Rotation paths and how fast each direction turns (degrees each step)
Each turn is a multiple of 5 degrees from 10 to 175, or 0.
Each row of a path follows its step; steps can be skipped.
Path 1:
step 0: [-98 -108 -25 -195 -48 -38 179 145 120 35 0 82 -84 -181 -170 -82 -97 -81 -166 368 254 -19 -117 296 35 125 306 -97 96 91 -92 37 -81 -152 182 118 178 -94 23 69 -134 362 73 -52 241 175 66 -64 -207 -85 173 131 160]
step 2: [120 195 -25 -33 151 -47 -235 56 -81 -111 132 -11 -26 85 20 63 124 -57 -77 -85 60 79 7 55 334 157 146 -66 148 -18 173 -84 109 -173 -92 -105 -119 272 355 -133 150 -202 -249 -192 88 -310 60 -74 -274 39 44 -138 -307]
step 4: [46 -310 53 77 -102 -216 294 -8 90 18 78 117 93 -37 192 -138 -306 -131 46 -1 174 200 40 49 -50 -170 -13 -316 -100 -93 24 -3 -22 111 -96 -28 51 71 45 -140 143 -213 -85 223 -118 -132 -70 -184 375 -169 13 366 -26]
step 7: [17 126 131 114 -81 -167 -43 -5 -189 -278 5 97 68 -112 -260 37 -11 79 156 -57 146 -154 30 454 46 -19 207 102 146 -244 245 126 -141 -329 93 279 129 68 189 -71 10 147 -83 -116 115 -86 118 -206 129 14 4 35 -128]
step 10: [114 -10 82 -268 199 64 151 -214 84 -29 164 -64 -126 -129 187 37 190 -344 192 193 82 93 6 -59 -28 293 151 -62 111 -142 -145 -102 -173 47 -173 101 52 302 -8 -170 -283 -17 -23 -195 -68 -55 292 71 -94 12 146 -171 -116]
step 13: [-17 72 -131 107 -153 53 68 -5 -22 83 -224 319 -66 106 31 151 -14 -337 -1 -90 424 120 -194 75 -161 -140 -179 -90 -7 254 57 57 135 -17 160 -135 53 217 154 316 -183 -118 24 -127 -218 -54 34 164 -64 135 -66 80 -130]
step 15: [132 -38 214 -120 159 -275 -80 85 -116 -186 -70 -67 -70 -145 135 -207 -229 -110 225 186 -249 -88 -57 34 2 33 427 67 92 -38 -65 75 73 -47 84 -66 74 219 -80 -102 -98 300 311 -156 -169 -110 15 -120 116 153 39 101 -125]
step 16: [4 -129 -143 53 99 -40 -167 -63 179 250 -144 69 -99 -200 -12 -186 -237 38 26 51 414 -134 -5 145 -42 -77 99 -141 -15 -142 13 -300 3 -28 123 59 71 38 62 -67 -11 219 93 40 318 334 -318 -168 -218 -5 58 -79 117]
step 17: [92 -221 225 -195 -58 99 11 -134 -28 -9 182 43 -159 271 41 35 -52 -160 -51 111 158 -141 101 51 161 55 -31 161 78 -191 151 -183 -88 87 -69 253 210 -142 229 2 -8 -82 -404 -208 -83 -177 81 11 -212 15 46 -3 361]
step 18: [189 126 35 112 -128 39 -43 123 206 27 41 194 -44 -58 -151 -51 151 -40 -209 -21 7 257 -188 325 131 184 107 -73 178 310 -180 -72 86 -53 -46 -97 -224 164 60 -130 -50 -176 -67 -368 -186 -158 267 -42 -167 -72 102 -113 -68]
[47 44 -8 -53 -43 -29 31 -3 52 43 41 -55 -52 28 76 77 -34 65 -31 -58 -10 8 -29 18 35 -16 -10 -5 50 -37 -100 -92 -52 49 40 48 43 11 -5 -18 -30 69 -52 13 -75 22 -95 -9 46 11 45 7 -73]  60
[-99 -57 12 -43 -84 38 24 12 52 74 24 30 25 37 23 28 -36 -33 -44 -4 -40 -6 8 55 -53 -46 4 -27 -29 45 2 17 -1 1 91 58 38 43 1 27 -31 -94 -20 -22 30 -26 -42 44 -43 -56 50 105 98]  85
[-48 8 -9 28 21 42 41 -29 15 -33 -26 -21 5 -44 43 -68 -54 21 -32 108 -53 -29 40 48 39 -43 -37 66 -93 32 26 -68 31 -4 75 22 24 -21 61 -19 -105 -18 -76 21 23 1 21 -26 -3 12 -2 -104 -77]  70
[12 -57 41 22 51 -53 2 3 -4 -57 151 33 79 55 22 23 -34 -59 40 -51 -83 28 -30 47 40 -59 -56 25 16 29 63 -63 -37 26 -18 5 -45 -13 9 30 -28 10 54 -52 26 19 25 -68 76 38 42 -13 39]  135
[-4 11 4 78 16 -37 -24 17 69 10 4 -13 62 -114 -71 119 29 48 -30 -22 37 -62 -50 61 7 -1 7 -4 43 12 9 -58 -46 29 33 12 41 -22 -78 -86 -12 -52 34 62 93 -40 42 32 -16 17 -17 -45 21]  160
[-12 -94 12 -16 29 27 34 -83 -13 -61 21 23 -54 -11 -19 -41 18 85 12 73 8 -49 -28 22 -2 49 7 -62 -25 -42 -60 -58 -10 145 -57 8 -6 44 -35 53 -40 38 25 35 35 15 0 -73 -68 -29 2 40 68]  65
Path 2:
step 0: [120 -118 -61 -246 -51 103 -97 -76 -148 123 -123 -271 62 -93 -384 -43 -173 32 -38 92 194 65 -250 72 -231 -185 -52 -168 -164 -149 257 -127 -43 -173 -341 -205 265 -117 140 49 26 -137 155 -196 52 206 -36 111 18 7 -394 -197 -10]
step 1: [-116 51 -422 -192 112 124 281 147 -221 -106 -262 275 -139 5 5 -20 -125 134 -162 -74 205 -20 37 6 -305 -106 -11 103 -125 -182 10 -143 168 259 -39 -66 163 96 -370 136 138 -15 0 -210 105 -138 -360 -75 49 -38 201 -29 68]
step 2: [-226 -102 155 -96 -18 -29 228 108 -189 -7 136 46 180 1 -49 -99 246 -131 -271 238 260 -295 77 54 -243 27 149 -311 -316 -101 -188 -7 48 -209 340 -238 40 -139 -15 42 22 -265 -113 46 123 277 -41 -68 151 25 -203 -30 49]
step 3: [-90 -188 161 112 316 -60 -56 131 -25 -238 -121 -341 -119 -49 -334 168 -272 112 -276 5 113 199 -326 204 -160 -9 -176 -137 -228 -175 -59 9 -233 -65 -27 66 309 118 -208 6 61 -115 46 -245 10 117 27 38 -58 -37 125 136 72]
step 4: [-95 80 -397 117 114 -30 149 -19 -27 -62 242 87 149 -40 114 24 270 117 -369 101 82 33 175 144 -269 -71 -109 -147 63 -465 -281 -209 -34 22 -96 -154 -47 -87 -88 -211 141 140 76 -140 -146 -117 -295 107 -188 -32 45 89 -145]
step 5: [-180 -67 194 80 48 -218 29 205 -45 -75 -112 -151 6 294 -75 101 51 19 -201 122 154 -155 245 225 18 -2 310 -32 151 63 -368 -25 90 -193 282 -117 350 -8 -36 4 -105 53 73 -258 206 -74 134 296 254 -12 -95 -2 -259]
step 10: [-59 -51 -187 2 7 -303 284 57 210 -21 79 151 302 340 -92 -265 96 -92 -187 -108 13 -171 -218 -289 -287 -93 38 102 -297 53 -145 -163 -60 174 -42 -146 347 9 -35 24 64 -113 46 329 18 33 -174 -91 -168 94 -108 -30 35]
step 12: [-22 -82 -248 -152 461 -161 -278 -193 31 -67 163 -63 53 -204 32 41 -42 -158 -267 179 15 -112 -309 167 -259 -269 -27 94 146 -193 -242 -279 -172 105 24 146 83 -10 143 -87 -21 -76 5 77 -39 -44 150 -138 -142 -58 -230 -199 -125]
step 13: [-31 -91 -202 -61 35 -465 260 -24 125 -226 169 -206 136 146 -34 -4 -266 242 -100 -133 -22 -128 218 60 -45 199 168 259 -28 5 -199 -73 332 2 -15 16 283 121 -94 -140 96 93 372 47 19 -81 -229 -174 3 -39 -104 -2 -167]
step 16: [123 169 -274 47 249 -199 190 -6 -33 -114 79 -5 36 145 69 -172 -64 287 19 158 43 -300 113 -76 -111 -120 -67 35 -234 8 335 169 300 -26 -253 -35 199 -278 79 -58 211 427 147 -110 -40 137 -93 74 -34 -242 -48 -112 -99]
[-20 -8 39 14 -75 -61 13 -1 -49 84 141 -85 -40 65 3 1 27 -8 -23 -33 56 -94 12 15 95 36 7 22 -88 30 23 5 17 -6 -30 2 85 20 17 -15 37 70 -43 -22 10 49 10 24 59 15 -27 -10 25]  130
[-14 34 -78 -14 -9 -44 39 101 38 22 10 -5 79 46 67 25 -44 60 -23 38 6 -86 -104 30 -23 16 -41 48 73 32 -32 -21 -72 -58 0 40 3 0 -73 28 -23 25 41 49 -61 78 49 5 24 -27 -17 13 -58]  10
[25 -84 0 -12 -25 58 -50 -34 39 75 -36 7 22 -71 72 -1 -18 9 -22 -9 33 29 11 64 -6 7 -33 43 -106 5 75 -46 -74 5 31 8 56 -49 -44 13 12 20 42 -32 -8 -109 101 -6 28 -34 -9 97 -14]  130
[-89 -92 5 51 5 -11 61 -37 -17 41 35 -11 74 -24 0 -10 7 -9 83 20 14 -38 42 -57 -100 19 6 -2 82 65 29 38 62 -1 49 -49 16 -3 -80 6 93 69 -18 17 43 -23 21 22 -99 0 1 27 -19]  125
[58 -28 72 -49 64 9 9 17 -46 -10 56 -11 -21 29 67 -58 11 -20 -50 -26 -14 14 17 36 -47 17 7 -49 18 75 -105 51 11 -83 -67 77 -25 -56 -62 -58 -20 32 57 -49 2 -45 -22 21 -33 -78 9 24 86]  35
[48 -86 -10 -42 -4 32 -27 -15 36 39 -48 14 100 17 -38 -46 46 -26 -39 26 15 -39 28 47 56 -20 2 -12 47 24 -76 -62 13 -48 -3 11 57 2 59 -11 23 -101 -91 49 -4 10 66 89 -60 26 -62 -52 46]  145
[-11 -42 23 -77 -29 -6 -5 70 21 0 7 -37 -29 -82 0 36 -13 -142 66 -7 31 -58 -20 46 -42 -6 -55 2 -14 -55 -61 -49 47 14 0 25 36 -19 -27 -4 108 -67 79 41 -13 15 -59 -76 30 24 46 -39 14]  35
